In the rows, 128 means zero.
The rows below come in pairs that one turn or mirror swaps. Which row does each named row swap with?
vaki: 120, 149, 124, 130, 107, 149, 139, 145, 143, 142, 96, 139, 150, 124, 118, 125, 164
vezi: 108, 130, 138, 111, 133, 144, 142, 193, 89, 129, 130, 122, 168, 121, 134, 114, 149
pak: 94, 117, 116, 108, 172, 142, 144, 130, 133, 121, 147, 131, 164, 142, 139, 92, 122
bakeg: 90, 113, 116, 105, 145, 102, 174, 138, 140, 112, 135, 135, 135, 104, 141, 126, 150
Letin: 118, 136, 143, 122, 112, 158, 174, 133, 118, 115, 101, 133, 164, 103, 103, 110, 169
zes: 116, 140, 147, 109, 133, 152, 148, 74, 108, 112, 124, 127, 161, 113, 142, 121, 139
murun: 85, 128, 130, 132, 166, 127, 127, 139, 129, 102, 147, 139, 170, 132, 130, 106, 133
Lav: 96, 126, 144, 110, 121, 169, 180, 140, 103, 164, 144, 97, 140, 110, 136, 125, 146
lutu: 122, 125, 105, 103, 144, 126, 167, 171, 93, 125, 122, 110, 172, 121, 122, 108, 146
Gota: 124, 142, 125, 113, 109, 148, 179, 131, 124, 145, 101, 123, 128, 105, 112, 123, 163
fipo: 111, 129, 127, 113, 137, 142, 134, 78, 106, 111, 128, 93, 141, 113, 138, 109, 138
duz: 100, 141, 109, 110, 136, 168, 163, 138, 130, 125, 119, 148, 128, 130, 104, 143, 152
Vif: 112, 131, 119, 110, 134, 161, 150, 190, 131, 115, 123, 130, 179, 122, 139, 121, 136
pab: 107, 122, 141, 117, 123, 135, 141, 161, 100, 110, 128, 87, 192, 111, 128, 126, 148
gibat: 116, 129, 120, 101, 130, 165, 144, 85, 131, 115, 132, 86, 151, 116, 143, 128, 139
zize: 108, 118, 126, 86, 166, 138, 163, 146, 133, 139, 125, 146, 133, 135, 155, 95, 144
pumet: 123, 145, 110, 115, 125, 143, 171, 139, 153, 112, 92, 109, 143, 110, 117, 102, 151
nevat: 95, 137, 175, 131, 131, 170, 151, 145, 138, 128, 121, 132, 153, 129, 163, 100, 154
zudem: 111, 132, 142, 123, 151, 132, 120, 136, 152, 115, 136, 123, 174, 126, 151, 95, 117
teti: 110, 129, 179, 106, 142, 160, 158, 106, 88, 136, 132, 123, 149, 100, 132, 126, 140
Lumit: 113, 142, 117, 109, 134, 141, 152, 78, 108, 97, 123, 112, 134, 127, 129, 125, 147
lop: 109, 131, 147, 95, 118, 136, 135, 137, 102, 138, 139, 94, 128, 95, 158, 152, 140
reraf: 108, 139, 123, 104, 143, 134, 172, 124, 106, 158, 137, 82, 133, 115, 163, 116, 132
muzis: 101, 121, 151, 110, 121, 127, 137, 155, 85, 149, 153, 141, 136, 111, 154, 123, 138
fina: 127, 142, 129, 102, 86, 141, 171, 122, 117, 133, 118, 104, 154, 100, 114, 123, 133
mazim: 122, 150, 152, 112, 128, 145, 164, 166, 121, 143, 109, 143, 145, 124, 173, 101, 143
gorok: 106, 149, 141, 98, 117, 115, 131, 151, 81, 125, 138, 140, 156, 124, 121, 126, 131
guliv: 115, 133, 130, 117, 136, 176, 166, 137, 120, 139, 122, 146, 97, 117, 138, 127, 147
Geg: 102, 144, 120, 122, 121, 149, 146, 105, 153, 104, 148, 118, 112, 112, 148, 112, 150
Bafab: 109, 132, 164, 116, 136, 157, 158, 137, 91, 73, 130, 116, 131, 114, 127, 121, 132
kodu: 100, 132, 139, 118, 163, 147, 137, 154, 123, 68, 133, 108, 158, 127, 149, 122, 151
kidev: 112, 144, 111, 110, 121, 149, 126, 165, 88, 144, 132, 93, 158, 122, 118, 122, 142
Pogef: 108, 130, 150, 116, 134, 158, 140, 166, 159, 128, 123, 131, 109, 123, 142, 114, 134
Rep: 113, 130, 143, 139, 144, 129, 126, 140, 115, 103, 165, 108, 147, 129, 160, 137, 123
peke: 97, 114, 130, 135, 169, 140, 123, 128, 144, 109, 126, 132, 162, 132, 149, 102, 138
Pepu: 106, 134, 135, 117, 128, 105, 165, 100, 141, 105, 133, 97, 133, 106, 117, 117, 145

gibat is swapped with zudem
murun is swapped with Lumit
Pogef is swapped with lop
muzis is swapped with guliv
nevat is swapped with reraf

The rows below come in pairs that one turn or mirror swaps. Which row does each named row swap with?
nofi: 169, 100, 118, 131, 138, 140, 149, 124, 131, 143, 101, 155, 91, 154, 101, 125
Dagiv: 157, 119, 124, 135, 134, 125, 140, 158, 99, 130, 86, 117, 108, 148, 100, 116
vuzub: 143, 107, 110, 103, 135, 118, 148, 122, 124, 143, 102, 114, 144, 130, 101, 112
kaluv: 133, 137, 158, 119, 132, 136, 146, 85, 91, 153, 122, 145, 114, 140, 118, 114
mor: 132, 135, 133, 153, 127, 113, 177, 144, 115, 113, 106, 143, 102, 104, 87, 150
vav: 108, 143, 139, 131, 109, 118, 129, 136, 94, 132, 81, 151, 114, 133, 104, 94
selap: 137, 174, 147, 142, 128, 101, 144, 160, 122, 141, 132, 139, 105, 145, 107, 108
neset: 132, 151, 140, 140, 124, 95, 127, 123, 160, 134, 126, 150, 114, 113, 115, 130
Gak: 130, 140, 138, 131, 134, 149, 150, 143, 133, 77, 121, 139, 113, 135, 134, 131
pip: 128, 112, 130, 158, 129, 160, 152, 133, 105, 125, 95, 163, 81, 136, 100, 117
gulen: 135, 114, 107, 143, 151, 124, 115, 147, 138, 112, 120, 116, 113, 130, 108, 109
Virik: 115, 172, 116, 130, 158, 144, 157, 106, 101, 142, 101, 131, 118, 117, 112, 102
nev: 154, 99, 141, 137, 152, 141, 169, 131, 134, 127, 134, 119, 127, 126, 94, 126
koze: 133, 138, 118, 149, 125, 144, 155, 181, 131, 129, 129, 140, 126, 115, 88, 110
Veput: 120, 151, 118, 120, 135, 92, 134, 133, 116, 177, 113, 159, 117, 133, 95, 112
kod: 131, 128, 110, 115, 142, 112, 135, 131, 141, 144, 146, 189, 120, 141, 115, 119
gif: 149, 131, 139, 159, 147, 157, 162, 119, 133, 133, 144, 123, 109, 117, 104, 142
vifod: 122, 132, 139, 128, 142, 175, 149, 118, 126, 97, 107, 131, 113, 152, 109, 103
das: 129, 146, 141, 144, 130, 87, 158, 154, 144, 137, 112, 148, 103, 136, 98, 148
Nagof: 128, 131, 109, 121, 123, 152, 148, 111, 146, 86, 104, 127, 119, 127, 104, 115
Buga: 123, 162, 133, 137, 140, 114, 165, 105, 147, 134, 133, 135, 101, 166, 108, 94
reri: 128, 131, 149, 102, 119, 108, 164, 135, 90, 104, 132, 147, 125, 131, 106, 101
Tate: 108, 121, 90, 141, 158, 119, 147, 107, 135, 120, 93, 133, 121, 144, 108, 123
Koli: 138, 98, 90, 131, 140, 150, 148, 132, 117, 132, 118, 160, 127, 120, 133, 119
dep: 95, 159, 108, 147, 136, 116, 154, 108, 127, 141, 124, 163, 120, 122, 138, 111
feled: 159, 141, 126, 129, 150, 162, 128, 137, 115, 130, 130, 168, 102, 101, 120, 116
pez: 109, 153, 135, 136, 133, 148, 180, 137, 110, 137, 145, 155, 108, 149, 101, 85
Samu: 132, 157, 122, 102, 108, 130, 161, 115, 138, 148, 114, 181, 119, 123, 92, 127
Paru: 125, 155, 129, 106, 126, 131, 183, 134, 102, 152, 95, 166, 125, 139, 109, 145
pubu: 122, 140, 171, 133, 133, 100, 148, 92, 118, 147, 113, 154, 108, 134, 110, 118
teve: 115, 144, 110, 138, 127, 134, 129, 97, 85, 122, 108, 121, 111, 127, 123, 130
zoni: 136, 110, 136, 101, 135, 105, 149, 147, 112, 113, 109, 120, 127, 159, 110, 109
Molu: 146, 149, 106, 129, 126, 143, 146, 138, 109, 148, 164, 150, 120, 114, 112, 140
Fov: 130, 159, 144, 126, 131, 156, 168, 128, 130, 159, 112, 183, 107, 138, 90, 132

reri is swapped with mor
Tate is swapped with kod
pez is swapped with pip
nev is swapped with pubu

